Each row has a name. After each piece below comes the name of the row it's from, unless a question asks for something else. Each question is about the rows just above it. Some pieces are copies with a little noise.

fizi: [  94  -13 -102  -72 -115  -87]
Gasit: [   2 -100   69  -48  -42  110]
nura: [ 52  75   7  29 120 -50]
Puru: [ -81   68 -116  -32   39   56]
Vuzu: [-32  73  -1 -71   9 -29]
nor: [-117   56  -81  -32   68   39]
zez: [ -1 -71 -30  73   9 -32]
q: [ -2 -71 -28  73   9 -32]  zez
[-71   9 -29 -32  73  -1] is which row reordered?  Vuzu
Which row holds these entries in another order? [ -81   68 -117   39   56  -32]  nor

nor: [ 45   2  30 -19 -73 120  -5 -10  19  38  71  13 -23   8 -40  10 -27  15
  29 -35  30  27 -17  13  38  18  23 -36 -30  -9 -31  15 -44 -25  50 -51
 -34  23 -14  10   8   1  33  17  -3  17  -8 -32  18  27 -50 -33 -30  -7
 -83]
pudun: [ 28  20 -73  -2   9 -33 -22 -40 -51 -51  -1   9  29 -25  -2  28  13 -45
  53 -93  79  -4 -28  -7 -11  18  21   7  27 -23  22   7  21  46  11   4
 -10  -6 -16  34 -56  14   8  11  14 -20 -29 -12  37  -4  31   1 -24  52
  76]
Gasit: [ 20  41   5 -19  23  12  -5  30  36  28   0  35 -43 -34 -22 -58 -38  21
  29  50   1 -28 -14 -31  23  18 -11 -23  20  -3 -14  63  -7  12  -4   6
 -40 -53 -47 -23  -4  -3 -24  52 -68 -13  31  18  38  -3  18 -23 -24  11
  14]
Puru: [ 20  41   5 -19  23  12  -5  30  36  28   0  35 -43 -34 -22 -58 -38  21
  29  50   1 -28 -14 -31  23  18 -11 -23  20  -3 -14  63 -23 -23  63 -47
   6  -2 -48  26 -29 -51  21  43 -29 -43  25   1 -38  17 -40   1 -15   5
 -48]
Which row holds these entries in another order? [-93 -73 -56 -51 -51 -45 -40 -33 -29 -28 -25 -24 -23 -22 -20 -16 -12 -11
 -10  -7  -6  -4  -4  -2  -2  -1   1   4   7   7   8   9   9  11  11  13
  14  14  18  20  21  21  22  27  28  28  29  31  34  37  46  52  53  76
  79]  pudun
q: [ 28  20 -73  -3   7 -33 -22 -40 -50 -49  -2   9  29 -24  -3  30  14 -45
  53 -93  79  -4 -28  -6 -10  19  21   5  28 -23  20   8  22  46   9   3
 -12  -5 -15  34 -56  15   8  11  14 -20 -30 -13  37  -4  30   1 -24  50
  76]  pudun
[-83 -73 -51 -50 -44 -40 -36 -35 -34 -33 -32 -31 -30 -30 -27 -25 -23 -19
 -17 -14 -10  -9  -8  -7  -5  -3   1   2   8   8  10  10  13  13  15  15
  17  17  18  18  19  23  23  27  27  29  30  30  33  38  38  45  50  71
 120] is which row reordered?  nor
q: [ 20  41   3 -20  24   9  -6  28  36  29   3  35 -44 -34 -20 -57 -38  23
  28  47   4 -28 -12 -30  22  20 -10 -23  18  -1 -12  65 -23 -22  65 -47
   4  -2 -49  28 -30 -49  20  44 -31 -46  24  -2 -38  16 -44   0 -13   4
 -48]  Puru

Vuzu: [ -5  -6  10 -19  18  -4 -18]
Puru: [ 39 -55 -57  -3 -28  14  -7]
zez: [-32  20  20   0  -5 -27  22]
pudun: [-32  20  20   0  -5 -27  16]
Gan: [ 18 -19  -5  -3  -6  10 -18]
Sule: [ 39  -3 -28 -56  14  -7 -55]
rut: [-40  17  46 -40   4  -3   2]
fizi: [ -6 -19 -46   5 -36 -10  11]
Gasit: [-27  20  16  -5 -32   0  19]
[ 18 -18  -3  -6 -19  -5  10] is which row reordered?  Gan
Put [-28  14  -7  39 -55 -57  -3] back in order: which row is it?  Puru
[  0  16  20  20  -5 -27 -32] is which row reordered?  pudun
q: [ 17 -19  -3  -4  -7  11 -19]  Gan
[ -5  -3  -6  10 -18  18 -19] is which row reordered?  Gan
Put [-19 -18  -6  -5  -4  10  18] back in order: which row is it?  Vuzu

Sule: [  67   69   85 -107]
fizi: [-40  32 -99 -61]
Labis: [ 55 100  76  51]
Gasit: [25 72  7 40]
nura: [  86   67   69 -107]
nor: [-58 -41 -40  70]
Gan: [ 18 -41 -13 -78]
Which row holds these entries in another order? [-107   69   67   86]  nura
q: [-40  32 -98 -61]  fizi
Which row holds these entries in another order? [  86   69 -107   67]  nura
Put [ 18 -13 -41 -78] back in order: which row is it?  Gan

